128 stands for zero in the data rows.
Each row of this table is followed by its label. One hidden rule gives the labels. It looks at one to three of the table's principal directions, none of them among the few with the most spread.
[100 109 137  98  75 115  89 126 126 120 125  84 105 131 100 147 146 130
 151 120  95 134 169 145 172 111 186 157 182 104 165 108 102 160  74 141
  93 187 120 156 112 141 195 103 143  96 126 121 146 117  86 108  96] N
[120 170 116 200 138 132 177  90 177 143 116 205 163 108 126 111 150 115
  53 168 151 127  69 129 149 139  97  96  77 186  71 165 168 108 154 123
 120 166 119  74 102 162 110 154  55 173 155 134  77 122 155 113 135] Y
[103 127 118 150 142  97 184 143 170 153 133 186 156  94 153  73 132 132
 123 209 158 138  95 118 121 136 107  65  46 129  78 152 171 151 169 121
 110 148 146 153 133 208 115 118  70 144 147  99  85  60 166  87 161] N
[ 90 142 100 112 125 119  96 152 106  95 177 140 129 133 128 128  99 126
 146 112 111 122 111 164 152  76 126 119 171 101 131  81 161 140 127 120
 123 135 145 144  98 117 119 145 125 104 128 116 144 118 121  70 151] P
[103 135  78 143 130 104  93 119 150 110 112 166 159 100 109 162 109 185
  95 131 119  98 167 149 140 133 180 101 115 142  25 140 206 157  72 134
 127 142 108 185 166 150 131 177  64  98 110  86 109  90 105  53 178] P
[142  99 146 112 130 115 192 194 125 148 206 137 116 104 198  36  69  90
 216 159 154 185  65 113  33 138  83  91  60  84 159 113 108  93 240  99
 132  63 167 131 190  80  59 109 179 143 144 145 130  62 212 182 167] P
[108 147  98 148 121 126 114 115 100 139  99 128 124 107 124 133 111  99
 136  64 129  83 152 141 129 128 132 111 181 105 139 132 114 113 133 133
 206 110 110 117 147  83 113  94 170 102 150 157 133 185 155 148 106] P
[177  91 151  71 121 144 142 152 123  96 185 103 101 143 142 109 108 140
 137 100  77 170  93 164  97 130  99 131 119 139 160 136  98 117 133 123
  93  98 143 132 136  98 114 160 150 151 119 105 158 130 120 154 157] Y
[146  80 143  99 141 132 105 154 116 114 141  82  91 168 142 149  89 144
 139 100  82 146 146 129 132 129 140 160 175 142 156 111 107 132 104 127
 103 104 125 141 122 108 132 116 167 128 101 115 161 152  83 135 142] Y
[190 119 141 190 207 100 183 139 179 117 117 180 137 193 142 122  67 173
  76 102 129 111 139 150 103 119 109 115 100 167 107 150 124 135 111 108
 109  96 132 123 150  77  72 171  95 148  74 153 123 143 141 143 169] Y
[117 145  69 112 179 119  87 103 126 105  99 169 156 131 130 136 143 159
  51 113 117  91 140 136 158 120 114 141 179 149  81 153 120 115 114 135
 133 125  86 120  97 176 111 150 107 129 145 104  96 175  91  89 153] Y
[184 154 127 209 161 123 159  75 167  99  93 184 145 176 101 171 111 159
  25  55  98  95 137 187 150 102 108  97 147 204 111 171 159 148  56 134
 127 153 102  92  96  87 135 177  63 150 114 160 137 196 115 125 109] Y
[116 118 150 117 103 138 159 156 136 141 193 136 134 129 135 107 135 103
 144 163 112 154  81 148 116 122 101 107 100 100 169 113 106 125 153 125
  99 133 122 115 108 159 124 121 125 133 190 107 126  93 160 127 133] N
[181 143 149 121 101 143  99 101  85  90 124 100 132 121 129 191 119 128
 125  45 111 129 168 155  96 137 138 130 139 142 139 132 143 140  73 138
 149  97 115 140 155  63 154 167 143 120 110 147 182 173 118 147 101] N
[128  77 129  31  91  80  97 186  87 115 165  49 123 146 134 151  83 128
 207 100  98 139 193 135  97 110 210 159 139  96 116  58 157 147  93  89
 145 131 188 233 146  91 141 139 174 104  86  87 178  92  81  95 135] P
[103 114 203 153  96 187 109 149 118 121 153  96  69  96 135 153 108 119
 217 200 144 182 109  63 107 149 126 136  65 110 156  82 182 163 136 157
  57  97 171 129 176 126 155 110 141 103  67 146 162  29 137 141 120] Y
[147 142 143 144 145 104 155 174 110 148 143 139 146 113 172 132 109 104
 141 138 191 145 124 107 100 156 130 149  82 125 104 108 162 132 167 105
 117  89 163 143 163 113 105 142 145 143 121 131 110 102 174 119 137] Y
[125 145  90 120 154 111 139 130 116 146 109 171 170  80 176 103 120 104
 112 129 163 116 128 108 104 166 109 105  93 166  49 139 174  89 165 107
 201  93 129 140 159 135  73 127 124 159 148 104  90 130 172 125 160] Y
[156  89 209 127 176 108 142 189 134 125 156  76  91 223 126 137  80 144
 210 179 150 147 156  76  72 101 142 180 105  58 220  75  82 171 121 116
  48 100 159 143 141  90 119 111 172  95  56 177 177  74 110 157 107] Y
[134  81 131 121 126  91 191 144 164 165 114 102 133 159 126  96 121 132
 162 174 139 150 132 115  97 138 152 128  96 132 144 154 100 118 131 103
 133 149 123 147 126 136 124 104 124 142 129 124 112 107 119 146 124] Y
[158 114 140  80 116 115 123 128 101 111 143  92 130 158 149 134 110  95
 160  73 124 155 158 138 100 100 138 189 173 137 183  94  94  97 108 105
 140 120 134 126 120  51 126 131 184 136 113 155 149 151 117 169  97] P
[123 128  69  88 188  98 123 118 123  90 132 133 129 198 106 104 118 150
 106 100  93  84 134 156 131  49 102 132 225  91 185 140  52 104 108 117
 175 147  81 108  48 105  93 108 135 131 141 151 145 208  77 119 121] N
[119  85  99  77  92 122 137 116 120 129 111  71 107 153  70 152 133 129
 139  73  62  94 169 178 134 108 159 130 202 105 184 158  74 127  55 131
 180 162  90 145  98 107 154  91 154 111 161 109 149 188  83 134  93] P
[ 64 155  42  48 154  90  51  63 164 111 125 160 162 124  88  43 180 154
  59 127  66  79 131 148 179  58 127 123 234  82 137 148  55 124 145 164
 136 207  52 120  68 225 142  91 146  73 199 120  99 179  80 115 127] Y
[170 175 154 184 150 162 148  72 117 120  81 171 149 115 152 158 153  98
  58  85 158 110 134 118 134 138  78 129  93 187 114 140 157 114 130 138
 152 104 136  75 124 115 121 139 113 173 113 168 122 178 161 163 101] P
[109 128  95  72 111 142 139 112  94 102 138 107 124  96  88 132 126  96
 168  86 109 106 139 154  75 123 115 125 175  72 199 161  63 107  96 130
 204  98  79 124 143  75 108 101 181 106 172 138 136 181 143 160 112] N
[ 99 155  63 135 147 137 175  79 124 110  90 165 146 133  44 159 167 113
  77  92 108  49 143 167 132 102  96  90 189 105 185 184  81 120  55 136
 239 152  49  91  60 132 123  88 112 132 217 144 110 231 129 128  75] Y
[164 131  59 217 210  63 251 141 202 184 108 226 202 171 135  82 110 176
  26 129 161 102  91 179 101 151  98  57  95 160  78 219  94 111 169  96
 165  95  75 120 114 178  65 178  70 142 215 117  43 191 172 116 175] P
[ 68 150  82  67 120 121  59  98 156  94 171 152 148 122  98  60 169 158
 112 172  80 114  98 143 161  71 128 108 156  75 124 112  94 119 155 151
 110 194  93 129  87 202 130 130 107  91 165 109 128 103  95 100 159] Y
[ 77 142 103 142 118  95 185 114 178 158 106 182 146  95 104  67 169 112
  90 182 134 124  83 140 174 137 123  82 114 144 106 167 118 131 148 108
 127 184 122 107 104 193 136 103  90 150 179 117  48 110 158 116 125] P
[141 146 216 160 136 189 132 137 111 165 148  85  87 180 154 114 164  69
 152 174 170 166  57  67 150 125  69 207 131 107 236  88  38  82 219 132
  63 108 148  10  84 111 118  89 183 160 120 192 134 139 150 207  81] Y
[149  53 135  64 130 120 172 167 130 127 167 107 127 161 161  94 131 131
 177 176 137 199 111 118  91 110 112 160 115 133 168 113  97 101 146  88
  72 116 141 133 108 136 128 120 133 174 139 102 105  63 115 144 154] Y
[165  84 160  94 157  66 137 192 133 176 113  93 134 151 189  92 108 152
 174 150 174 174 173  91 114 158 166 162  97 144 104  98 136 156 159 100
  87  86 183 204 178 149 137 129 170 115  77 108 106  77 137 140 143] Y
[129 157 126 137 144 150  69  97 150 118 156 138 140 157 132 110 118 136
  95 125 108 119  92 129 152  81 108 155 146 150  91 107 152 103 166 149
  92 169 142  93  94 123 102 167 103 120  97 129 153 129  97 110 151] P
[115 168 126 183 128 120 164  84 172 154 101 170 154 113 128  92 152 118
  57 150 123 109  84 140 170 139 111  70  84 169  83 167 142 119 161 126
 151 163 118  93 109 169 116 125  77 162 139 133  99 158 150 127 140] Y
[180  79 195 107 186  54 208 217 146 177 150 104 126 181 206  79  76 134
 204 186 189 194 155  79  65 125 127 154  58 116 170  88 126 173 165  93
  71  69 196 198 162 133 118 108 177 127  71 139 119  57 161 154 119] N
[143 119 126 156 202 105 152 149 164 158 109 151 135 185 142  95 159 185
 110 200 177 143 128  91 137 115 101 143 117 110 166 138  93 153 156 151
  74 116  98 125  93 222 141 110 118 109 145 143  96 116 121 128 114] Y
[112 147 188 147  68 161  59 116  85 133 112  56 102 138 141 167 144  80
 200 149 176 167 135  55 166 119 178 208 133 151 127  35 179 103 149 112
 104 168 200  98 113  68 170 123 147 141  42 177 169  83  96 145  78] P
[ 75 166 130 100 108  94 108 127 155 158 151 146 131  57 144  50 129 104
 127 163 124 138  95 105 140 138 149 118 106  99  91 115 126 139 204 133
 105 139 157 143 179 167 124 117 172  91 128 132  87  89 162 140 137] Y
[186 157 152 159 164  98 170 118 147 107 122 153 143 172 126 131 118 162
 102 101 143 120 146 157 108  89 111 108  98 127 149 141 121 169 102 129
 117 122 151 147 116 107 132 179  98 120  82 166 152 154 130 127 106] Y
[130  98  84  92 166  85  77 189 103 104 157 103 103 174 110 133 109 213
 159  95 111 110 183 162 135  78 158 123 224  25 189 107  84 203 101 156
  96 101 100 203 123 156 172 118 168  38 147 121 161 142  91  82 132] P
[121 126 140 168 158 129 150 159 164 169 148 175 148  85 159 107  94 142
 127 189 159 138 103  91  68 191 114 100  36 112  69 149 153 141 186 143
  88  61 122 145 217 178  83 149 125  95 149 105  87  61 186 130 182] P
[191 124 119 172 173 138 155 139 146 141 142 175 142 122 152 131  84 144
  82  75 127 116 124 152  95 156  93  95 127 165  83 169 136 118 136 131
 148  82 112 119 174  76  85 149 109 156 148 114 123 155 176 146 176] P
[142  62 175  68  92 157 122 176  93 125 179  24  68 188 125 141 122 103
 233 133 109 184 132 111 111  99 135 204 171  94 255  69  78 115 118 130
  99 137 149 127  84  87 159  82 199 125 120 136 193 112  89 164  81] N
[111 142 145  99 149  93 131 206 103 179 162 131 131  99 204  86 105  96
 160 170 181 151 104  75 116 152 124 156  71 109  82  63 169 128 231 106
 109  74 217 166 162 170  91 133 186 117 116 109  92  69 174 115 135] Y
[163 125 144 161 160 135 145 161 135 155 124 145 152 140 174 128 117 129
 123 142 190 157 116 108 115 179 119 177  75 174  87 119 146  92 168 110
 105  76 143 117 164 119  82 170 128 150 113 116  92 104 167 141 170] N
[147 134 117 138 172  89 172 121 169 148 125 154 153 167 141  67 109 137
  89 116 124 123 103 150 124 111 110 114 129 144 126 151  81 108 169 103
 138 116 126 114 120 121  84 144 134 135 124 144  99 170 142 155 155] Y
[141 168 102 192 193  90 148 109 153 111  80 203 159 137 122 154 105 181
  33  89 131  68 164 163 153 118 128  78 118 148  62 160 159 182  88 127
 137 101 129 158 138 151 116 179  75 113  93 133 102 175 129  79 157] Y
[ 77 135  61 132 148 135  76 131 153 133 148 169 149 128 116  67 152 157
 120 183 139 101  84 123 155 110 118 119 152  86  85 132 104  83 197 139
 122 169  92  99 109 177  86 125  88 112 177 104 100  92 128  94 192] P
[108 102 138 126  68 155  70 125 105 135  90  94 116  73 140 167 134 112
 148 129 131 144 146  97 167 194 184 147  99 198  27 103 239 119 120 121
 121 147 170 150 174 131 155 128 115 151  88  83 128  71 113 106 153] P
[122 128 139 136 108 129 128 129 123 113 116 140 121  87 129 157 105 130
 144 129 127 137 142 123 113 158 147 103  98 156  83 130 187 145  87 116
 129 109 142 150 179  97 133 148 107 132  96 121 121  85 139 119 135] P
[159 105 136 113 133 184  35 171  58  99 154  83  72 153 163 192  98 137
 146  58  95 137 140 130 149 144 111 183 215 143 150  85 126 105 109 158
 117  82 120 112 117  81 128 133 174 122 123 111 191 164  95 125 124] N
Here are more rows. What is the label of each one?
[173 105 131 138 176  80 154 127 172 109 123 148 144 208 140 120  86 173
  87 114  97 113 154 155 129  75 134 112 110 170  97 122 161 144  93 107
 111 163 148 155  97 113 109 157  75 152  69 129 152 125  88 105 147]: P
[108 141 163 122  97 165 108 113 105 102 125  85  80 140  89 143 179 101
 157 139 119 131 120 122 160 118 115 160 166  81 250 122  63 137 100 164
 113 162  90  79  84 132 172  69 163 117 145 173 168 157 117 157  59]: N
[134 130 162 129 102 158 126  78 129 111  97 122 108 100 106 132 171 113
  90 112  93 133 122 127 152 156 116 109 129 148 156 160  97 147 115 147
 109 137 114  97 127 158 175 104 140 143 139 144 133 166 122 170 104]: P
[109 109 109 116 110 141  75 109 135 111 136 130 113 111 115 142  97 146
 105  92  51 104 141 150 146 121 146  93 159 147  80 123 178 138 100 149
 133 147 115 143 145 127 135 122 120 110 129  99 153 124 100 111 153]: P
[113 130 159 105 113 147 122 116 101 102 119  89 100 155 102 143 151 101
 173 142 136 126 135 105 121  97 125 174 142  82 213 103  78 119 113 125
 116 139 134  95 100 101 140 104 160 123 101 176 152 128 105 157  77]: Y
[142 121 108 159 175 111 166 168 101 148 131 130 127 173 156 131  83 106
 140 103 160 100 126 121  96 111 106 133 146 100 155 113 117  98 168 101
 180  86 130 106 115  78  72 100 161 144 142 161 135 167 152 139 123]: P
[147 141  95 131 223  93  97 150 170 108 149 169 160 223 117 123 116 221
  64 145 121  92 135 159 158  67 116 151 155 114 103 121 113 154 110 141
  69 140 109 150  73 181  96 197  72  91 106 101 125 136  78  55 175]: N
[ 91 143 102 142 117 134  76 109 139 122  97 148 130 102 106 130 166 152
  89 137 125 119 130 124 200 148 158 130 150 153  78 123 158 139 123 143
 110 162 117 128 123 184 162 130 107 116 136 111 100 122 112  99 145]: Y
[101 129 138 129 131  93 145 158 151 143 139 145 124 107 159  86 114 130
 144 181 139 152 113 115 139 134 133 110  85 128 108 117 159 158 154 129
  95 137 159 165 138 182 130 121 123 115 111 115 110  78 142  98 136]: N
[164 135 119  73 151 113 105  88 114  70  85 118 129 168  74 171 178 173
  57  30  69  71 218 206 175  85 125 141 209 107 208 160  57 197   5 170
 132 143  80 166  79 168 192 128 143  89 136 121 157 237  81 115  82]: N
[128 121 155 126 123 144 142 152  87 134 134 102 101 119 182 114  79  56
 183 112 139 143  98 100  95 156 102 140 114 146 143 104 134  68 177  94
 178  78 156  89 156  41  62  95 183 170  98 156 145 135 167 178 130]: N
[ 81 147 139  72 118  99  51 176 126 156 159 116 121  76 155  81 144 156
 183 190 163 157 141  86 158 122 166 157 111  71  91  62 169 188 181 158
  51 124 189 208 180 212 168 133 166  44  97  96 104  22 140  87 136]: N
[206  39 152 150 229  90 255 191 195 166 151 140 132 242 157  83  59 180
 154 203 154 161 109 101  25 111  86 114  54 136 148 163  79 115 158  75
  92  82 151 136 121 106  54 139  90 181  95 128 112  82 124 159 175]: P
[125 126 141 127  97 160 114 121 113 134 108  84 104 126  91 172 172 140
 141 148 118 108 147 121 139 149 138 128 124  96 158 153  95 142  89 163
 143 150 102 133 108 163 165 110 113 115 143 114 160 146  98 118  89]: Y
[177 109 144 158 140 133 182 119 120 125  86 123 129 153 122 166 137 118
 124 107 155 120 162 127  95 149 118 138 113 142 168 165 105 121  84 121
 152 117 100 107 129  90 131 108 121 166 135 156 135 158 140 162  95]: P
[197  75 136 110 201 109 126 173 144 118 143 128 124 190 174 124  53 183
 120  95 109 128 160 134  86 119 119 152 111 157  81 120 140 134 131 120
  90  79 174 181 155 106  75 181 128 125  56  94 155 118  99 116 191]: P
[ 90 128  66 107 163 118 115  85 139 111  90 117 132 179  52 150 160 161
  93 113  84  66 174 161 161  74 128 134 249  80 217 177  32 145  38 162
 174 168  15 119  43 170 154  77 128  83 184 133 130 233  63 106  88]: N
[154  88 123  91 136 102 110 183 103 118 151  85 128 148 155 150  60 152
 205 130 149 138 172 101  58 129 178 153  87 118  69  83 193 119 125  94
 146  96 184 205 181  60  89 167 134 122  51 108 169  65 102 104 168]: P
[142  87 135 133 113 111 139 162 128 132 149 119 110 125 162 126  69 126
 151 121 103 156 119 127 114 143 149  94 110 173  75 110 200 125 135  97
 129 125 164 152 156  84 119 126 119 164 102 110 146  87 126 121 157]: P
[ 69 187 113 160  79 152 117 101  99 129 104 160 127   9 117 150 146  82
 129 132 148 101 118 116 123 186 130  80  98 102  96 159 161 133 128 152
 184 109 101 116 189 133 131 107 132 110 166 139 105 126 186 123 108]: N
[ 91 160 140 117  76 151  88  86 107 110 112 104 125 106  94 158 197 105
 127 140 135 139 135 118 178 113 149 165 154 114 171 106 125 146 102 152
 103 176 118 110  85 172 201 115 136 110 142 146 132 136 100 118  71]: Y
[112 121 110 123 129 137 129 118 124 117 104 120 118 122  82 175 140 158
 131 147 111  86 165 132 134 116 136  93 140 104 121 161 131 165  53 144
 158 153 109 160 107 148 153 113  74 124 123  98 143 132  91  78 118]: Y
[142 121 170  99  89 156 105 125 122 136 154  75  99 136 113 111 165 119
 157 128 116 161 114 121 151 122 137 158 158 104 184 109  52 122 152 132
  95 146 146 107 119 109 168 113 159 133 124 139 149 130 120 173 117]: P
[138 112 124  98 150 105 133 173 102 116 129 126 139 129 158 136 129 141
 129 133 159 137 142 133 132 141 133 155 102 123 105 115 146 151 137 108
  91  94 168 174 132 169 124 156 134 133 107  91 111 111 125  81 162]: Y
[103 168  99 100 127 121  90  93 126 108  91 133 119  98  90 143 158 146
  61  83  88  83 148 165 198 124 142 134 192 134 108 164 100 158  78 151
 137 153 119 141 108 160 155 145 126 105 114 106 109 199  91  90 117]: N
[181 107 201 119  83 188 117 127  96 140 142  53  88 143 149 159 151 104
 165 119 135 196 103 103 124 154 114 187 128 162 184 112 107  98 141 131
  79 103 141  75 132  75 163 128 163 167 105 146 157 122 121 195  94]: P
